Each path below is one point turned by a fixed rotation once a step. After each direction that follows a path, write how fast that rotation turns it, in degrees a step (0 if it stays still).
Each turn is a multiple of 5 degrees from 10 to 175, or 0.
Each row of a path follows its step; steps can be skipped.
path 1
step 0: [ 13   1  -5  -6  13   2 -16   4  10 -13   3 -10   5  -7  -7  19 -29 -24
  -2   4 -10  12   0 -13  -6   9  -5  14 -14  19  -1 -16 -10 -11  14  28
  19  -3   2]
step 1: [ 15 -14  11  -8   6   5  -1   5   9  18  14  11 -10  -5   4 -17 -22  -7
 -15  12  -3 -15 -25  14 -10 -22 -12   5  -7  16 -21  20   1 -11   1   5
   1  -2  16]
step 2: [ -1  -9  -2  -6   7   1   5 -24   4 -11   6   1 -16 -20 -18  10  12 -12
  13   6  -7  -1 -12  -6  -7 -26   7  -4 -13 -14   6  29 -15   6  30  -9
  -7   6   2]
step 3: [-13   6  20  -7   3   8  -8  -5   9  -7 -36  11  18  -9  -5 -12  -7 -13
  -8 -10   0   8 -23 -17  -5  20  -3 -21 -18  -7   5  14  -2  -2   1 -17
  -3   0   6]
step 4: [  5   6   2  11   0  13  13 -16  -8  12 -19   6  -6   4  15  11  27  17
   3  -3   0 -12 -24 -10 -18   9  -9  -2  -1  12  -8   2   0  14  -9   9
 -33   3   7]
step 5: [  7  18 -17  34   9   5  -6 -11  -6  -5 -15  18  -7  18   7  24  -4 -13
  -1   9   3  12  25  -3  -6  11 -13  -9   9  -4   3   1 -10  11  13  -8
  -1  13   5]
step 7: [ 11  25  -5   1 -18 -10   7  -1  16 -14  20  -8 -11 -12   1   2  -2  27
   4  18   5  -1  -2  20  -4 -10  -9  -6   6  -1  17  -6  19  21  19   3
  -6  -7  10]
step 8: [-11 -15  -2  10 -19   5  26  -6  28 -21  -9  10   9  -4 -15 -16 -11 -16
  -7  12   0   9  10   0  16  -2   0  -2  28 -12  10  -3   6   0  -3  -4
   6 -17   5]
step 9: [ -4  -4   4  12   5  15   5 -24   6  10  12 -11  11 -13 -16 -21  -1  10
  -1 -23  11  -8  -6  -5  -5   4  25   2   5  14  15 -33  -2 -16   0  12
  -9 -15   6]
step 10: [ -1   2 -17  20 -19  12  -2   3 -26  20   2   7  -6 -30  -1   8 -18  -4
 -20 -15 -11  -8   5  17 -10  -6  11  -1   7  -4   9   0  -6  15 -16  -9
   4  -7   3]
step 12: [-28  14  25  -2  21   0 -11   7 -27   1   8 -10 -16   1 -14  -5 -10  25
   2   5  -9  -3   1  12   1  21  -6  -6 -13   9  -1  -3   9   8   8   3
  16  -8  -5]
step 13: [  4 -12  17  -7 -10  -1  22  26 -25  -7   2 -13  -1   0 -10  12  14 -12
  -3   5 -15   7 -11   4  -5   3 -19  -7  23 -14 -23  -2   3  14   1  10
  13  -2   4]
Speeds:
[ 4 -2 -5 -2 -4 -3  0 -1  6  2 12  3  9  2 -4  3 -5  1 -3  5  3 -2  3 -5
 -2  2 -1  5  1  1  7 -2  3 -1 -2  0 -2 -6 -3]	40
[-5 -8  4  0 -3  1  9  6 -1  1  1  5  2  2  8 -3  4 -5  2 -2  3 -2 -5  0
 -2 -3 -1  4  5 -2 -1  6 -1 -1 -5  6 -3 -3 -6]	155
[ 2 -2 -2 -2  1 -1 -3 -2  0 -4 -3  2  9  0  4  0 -4  1  9  0 -8  1 -4 -1
 -4 -1 -6  7 -1  4 -1  6 -1 -4  6 -4 -7  5  4]	20
[ -3  -5   2  -1   2   3  -7  -4   2  -3  -2   2   2   2   3  -1   0  -2
  -6   1  -3   3   1  -4   7   3   5  -2   4   2   7   1   2  -3   8   5
   1   5 -10]	125
[-5  0  3  1  6  1  6 -2  3 10  2 -3  6  0  6  0 -5  6  2  3  1  6 -5  3
  0  1  3 -5 -6  4  0 -2  5 -6 -4  1  3  2  0]	130
[ 3 -3 -5 -2 -4  0  3 -4  0  7 -9 -1 -6  3  2  2  1 -3 -1 12 -5 -5  1  3
  5 -7 -3  0  2  3  1 -1  6  0 -2 -3 -4 -1 -1]	115
path 2
step 0: [ -4  -4   1 -22  -6 -12   2 -36  13  14  -6 -10   6  15  -2   1  -9  20
  12   5   1  -6  -5   0   7  11  13   0   9   1  21 -20 -12 -22   7  12
  21   4   4]
step 1: [  4  -8   8   0  20 -13  16 -17 -10   9   2 -31   5   8   6   3  -5  -7
 -21 -13 -31   7  -8  12  16  -7   5  -9   8   2   9   3  -9  -7 -20   6
 -15   1   6]
step 2: [ 22  18 -16   4  20  -5   6  17   5  15 -11  -3  11   9  17   1  14   2
  -5   6  -5   8 -34   6   3   2  21 -16   2 -19  -2  14   7 -10   4   8
  13  -1 -10]
step 3: [ -2  16   3  16  11  -1   5  14   6  -3   7   2  17  23  11  14  32   1
  -3 -22  10 -17  -3  -6   7 -12 -25   3  -3  17   8  18  -3   0   3  18
  -3  10   0]
step 4: [  4 -17  -2  16   0   8  11   5  19   5  -5   7   4  -3 -16  17  32  21
 -18  -3   4   9  19  -1 -11  17   7  11  19   4   2   4   9  -1  16  -9
   5  18 -10]
step 5: [-12  -8  13   5  12  10  10  14   9 -13  18  -3  17  -8   5   0  -9   6
  -3  -1  -5  -6   4   2  29  20  -9   8  -1  -5 -16 -20   9   5  21 -16
 -26  14  -9]
step 6: [ -7  22   3  11   8   6  -7 -20  -8  -3  10  32 -10  -4  -8   4   0  -9
  13   3  -2   7  13   7  11  11  36  -2 -11 -14 -14  13   7  10  12  -4
 -20   2  -7]
step 7: [ -6  17 -33  -9   0   9   7  -7 -13  11 -11  16  16 -26  -6   4 -15 -14
   1   0   2 -17  17  -8  14   3  -9  14 -20   3  17   3  -2   6   7   3
  -3  -3   8]
step 9: [-11  15  -7   4 -10  13  17   3  12  -6  12 -20  17   0  10  -7 -17 -18
  12  12 -18  10   6   4 -27  10  -4  -1  17  -8  11 -18  -9 -14 -14  17
  -4  -2   6]
step 10: [ 16  12   8   4   0 -11   2  -7  20 -17  -1  -4 -15  -7  27  -8 -14  -7
 -17 -10  -1  23  10   8  -4 -29   8 -14   1  -5   0  -5   3   0  13  30
   7  -4   1]
step 11: [  7   2   6   9  -5   0   5 -12  15   9  -9  11  -7  18  24 -13 -13  -3
  -9  -6   5   0 -22   8  -2  25  -8   7  -6  15  21  11   7   4   5   8
  24  12  26]
step 14: [  9   5   7  12   2   2   4  -5   3 -13  -6  24  13   5  22   1  11   7
  13  14   1 -27  -5 -12   7 -25  -7   1   1 -19   3   6  13  -6   8 -10
 -12  -3 -34]
Speeds:
[  2  -2   0  -9   1   2  -5   6   5  -3   5  -5   2   1   0   3  -3   1
  -3   6  -9   7  -1   1   0   7   1  -2   4   1  -1   2  -3  -1  -4  -5
 -10  -1   0]	95
[ 4  3  3 -4  0  3 -3 -1  5  0 -5 -1 -5  3 -1 -6  1 -5  1 -5 -6  4 -5 -1
  4 -1  1  4  6  0  7 -8 -4  5 -5  6  7 -5  0]	35
[  6   4  -4   0   4  -3   0   2  -3  -9   7   5  -5  -1   4   5   1 -10
   1   0  -3  -4  -4  -1  -4  -1   4  -2  -2  -1  -3  -5  -6  -2   4  -2
   2   4  -2]	95
[  1  -3  -5   8   0  -3   0  -4  -3   3  -5   0   4   3  -3   3   1 -10
  -1   0  -5   6  10   0  -4  -2  -1  -4   6   1   4   1  -3   4   2  -6
  -2  -2   0]	130
[-7 -7 -2  0  5  2 -2  3  0  9  3  4  1 -2  7 -6  2  0  3 -3 -5  3 -2  1
 -5  1  2  6 -4  6  1 -1 -6 -4  6  2 -1 -4 -1]	175
path 3
step 0: [  6   1 -14 -15  11   7  13 -17  12  18 -17   4 -11  10  13  10  16  -8
   7 -11  -5   6   5  30   2 -11   1  -2 -16  -8  -2 -30  -5 -13  11   3
 -14  -9   4]
step 1: [ -1   0 -12  -6  11 -16   5 -12   7  -5  11 -27   9   4  18   7  -6 -18
  -9  -4  -8  17   4  -6  16 -21   8 -19   1  -9  -1  13  20   6  -4 -11
 -22 -22  -5]
step 2: [ -3  31 -30   4 -12  13   2  -3  11   7  -9 -20  -6  11  17  10 -15 -23
  11  11   7   4  -1   9   0  14 -13   3  -8  -3  13  -2   4   6 -15  18
  -2  -1   5]
step 4: [-23  -3 -25 -11   5   9  -8   6  -5  -7   3  10  -3   1  10   3  17  -5
  19  -4  17  14 -17  -2   0 -12 -33 -13   5  12   3   1   4  17 -16  -2
  11 -15  10]
step 5: [ -1 -11  10   9   1  23  24 -13  30   6   0  16   9   4   8   0  10  -7
   3  19  13 -10  -3  13   6 -20  -8   0 -13  -8   8 -22   6   7  12   1
  -2 -23  11]
step 6: [ -6  -6  -3  -9   3   4  -6  -9   9   2   4   5 -10   7  19   5 -12 -15
  29 -13  -5  -2  -1   1  30  -9   8 -19  -9  -7 -14  11   3  19   3 -22
   4 -17 -24]
step 7: [  3   6  -9  16  -2   0   7   1   3  11   4  -8  -5   0  28   2  -5 -14
   3   6   5   1   2  51 -12   9   4 -13   6  -7   1  -8  16   6  -9  13
   6 -14  -9]
step 8: [-18  18  12   1  -8  -8   2 -11  12  -9   4  -1   1 -13  21   7   0 -35
   3   0   3  -5  10  -7  15 -10  -6  -9  14   9 -13 -16  15 -20 -13  -7
 -19  10 -13]
step 10: [ -1  -6 -10   6 -10  13  25 -23  15  -8  14  -4 -13 -18   5  -1  -6  -2
  -1  10  20  -3   4 -11  -7 -29   0 -15  -6   2   6 -14  22   7  -3 -14
   7  11  19]
step 11: [ -3   6 -13 -24   2  -2  15  -6  -8  11  -2  20 -20   4   6 -20 -22 -10
  24  10  12  10   0   0  18 -15 -11 -12  -1   8   7  -2 -14  -2   4  -2
  12 -17 -16]
step 13: [-10   8  -5   6   2   8 -15 -21  -4   9  -3  11 -12  17  14  -4   1 -17
   0  11  -7  18   3   0  14   2 -13 -25  -2 -12 -11 -28   3  -1  -9 -19
 -19  13 -12]
step 14: [  9  25   1  32  23  -6  20  -1  13   3  -1  -2  16  15  -2   7 -10 -13
  -3  -2  -7  18 -11   8  -5 -15  -6  -6   2   6  -2   0  12  -5 -20  -5
  10 -17 -17]
Speeds:
[-1 -2  4 -3  2  4  1 -8 -4 -2  7 -1 -1 -7 -3  2  3 -5 -3  6 -4  2  6 -2
  8  1 -1  4  0 -5 -1 -7  1  0  9 -1 -1  5 -3]	145
[-7  1  1  2  2 -1  0  4  2 -9  2 -1  4  1  1 -7 -4 -7  2  3  2  6  3 -2
 -4 -3  2  4  8  0  4 -2 -6 -5  5  4 -1 -8  2]	110
[ -4   3   3   2  -4  -6 -13  -4   1   0  -5   2   5  -5  -9   2  -5  -6
  -2   5   0   2   1   6  -1   4  -2  -4  -1   3   0   0   1   2  -4   1
   0   1  -1]	70
[-6  7  1  1  2  2  9  4 -7 -6 -2  0  0  0 -7  3  2 -1  1  0  7  1  0 -4
 -1  4  2  6  0  5  1 -2  8  4 -7 -2 -2  4  2]	60
[  3   4  -4  -8  -1   4 -10  -3   1  -6   3  -1  -4   5   2   0   2   0
   8  -2   4   0   2  -7   2   8   1  -5   2   2  -5  -3  -3  -1  -3  -2
   2   1   1]	160
path 4
step 0: [ 10   6   9  -3  35   4  20 -17  -6   2  -1   3  -2  22  -5  -2 -21 -13
  -5  -1   2  -1   0  -5 -11  -6   8 -17  -1 -18 -16  -8 -11  -9   2  12
  -3 -11  -4]
step 1: [-10  11  13 -15 -11  -4  -4 -39   1  10   4  -3   5   1  -3   9 -10   4
  -2  -8  -6 -15   7  -6  -6  -2   4 -10  18  16  13   3 -19   8   7 -19
 -14   2   0]
step 2: [-30 -11   5  11   5  -5  16   4 -16  17  -6   6 -13  20 -12  -4  -7   2
   9 -11  13  14   3   3   0   3 -17  -7  -3  12 -18 -10 -14   3 -12 -16
  -2   5  -6]
step 4: [-27 -15  15 -12  -4   2  -5  -5   9 -19   0   6  -4 -16 -15   2 -19   2
  12   8  -8   1  11 -20  10  -7   1   2  -9   7   6 -27 -19   0  -5  -2
  -9  -4   6]
step 5: [ -2  -2   8 -14  11   2  14   2  -8  14   1 -24   5  13  -5 -16 -22   2
   6  19   2   0  12  -9   0 -18 -22  -9 -14   5 -10  12  -2  -5   6   4
   9   4 -21]
step 6: [-18   6   4  -7  13 -12   3  -7  16  10  -1   0  23  -4  13  -3   3  14
   8   1 -14 -10  12  -3   7  18  -3 -12  -3 -17  13 -10  -8  10  13  -5
 -18  28  -6]
step 7: [-16 -12   4   1  12  -2  -2   0   8  23   6   6  13   3  -9 -17  -1  -8
 -17   1  -1  10  -2 -23   9   3  -9 -17 -14   9 -11 -16   3  13 -14   2
   3 -18  17]
step 9: [-22  -8  10  11  15  -2  -5 -19  -7  -5  -7  12  21  -1  -8   5  -1  -2
 -11   6   1 -18  -2 -11  23 -15   0  21   4   6  -3  -6   3  11  -8 -16
 -15  19  -5]
step 11: [ -1 -18   3  -7  15  21  10  -2   1 -18 -12  -1  19   8   4  -8  -2  -4
 -11  -9 -15  -1  16  11  -1   5   7   2 -12 -31   6  -7 -10  -8   6 -19
 -12   1   5]
step 12: [ -4   8  17 -27  -9   6 -10   6  -1  -3   7   0  28  13 -14   1   0  -5
 -17  -3   1  -3  13 -20   2 -11 -19  10   4  20  12  -1  -5   0 -14  -3
  -3  -1  17]
step 13: [ -8   3  -1 -18  17   3  -1  29 -18   3   1 -24  -7  10  -7 -11   4  12
  -8 -10   0 -16 -12   3  -1  16  -8   2  -6  -8  -9  -8 -20  -2  -7  -4
  -7   9 -18]
step 14: [ -6   0   5   5  22  21  -5  -9   0  -3  20   9  25   0  18 -19  -6   4
   0   1  -7  -4  -8 -10  -1  12  -7   9  24 -13   0   7   5   5 -16  -4
 -19  -2   1]
Speeds:
[ 7 -3 -3 -9  2  1 -2  1 -3  0 -4 -3  6  8  0  3 -2  4  4 -5 -3  6 -2 -3
  1 -3  3 -8 -1 -1  4 -5  1  4  3  4  3  6  4]	60
[-3 -2 -1  6 -1 -3 -5  2  0  5  9 -6 -6 11 -3  0  4 -1  0 -1 -4 -1 -1  2
  3  0 -2  3  8 -4  5 -5 -2  6 -1 -2  1 -2  3]	65
[ 3 -2 -5 -1 -5  2 -3 -6 -9  4  5  2  3 -4 -4 -4 -1 -5  1  2 -6 -4 -2  5
 -1  5  3  1 -4 -7  3  2 -5 -3  5  3 -3  7  0]	140
[  1  -4   8  -2   0   3   7   1  -4  -3   1   1  -4   4   2  -1   0  -1
  -7 -12  -2  -2  -4  -4  -3   4   2   7   5   3   2   5  -1  -2   2   5
  -1   3   3]	25
[-9  1  4 -7 -3  2 -6 -3  4  5  0  4  4 -4 -1  1  1 -7  4  1  5  2 -1 -5
  1  2  8  7  4  4  6 -3  3  2 -1 -2  4  3  3]	135
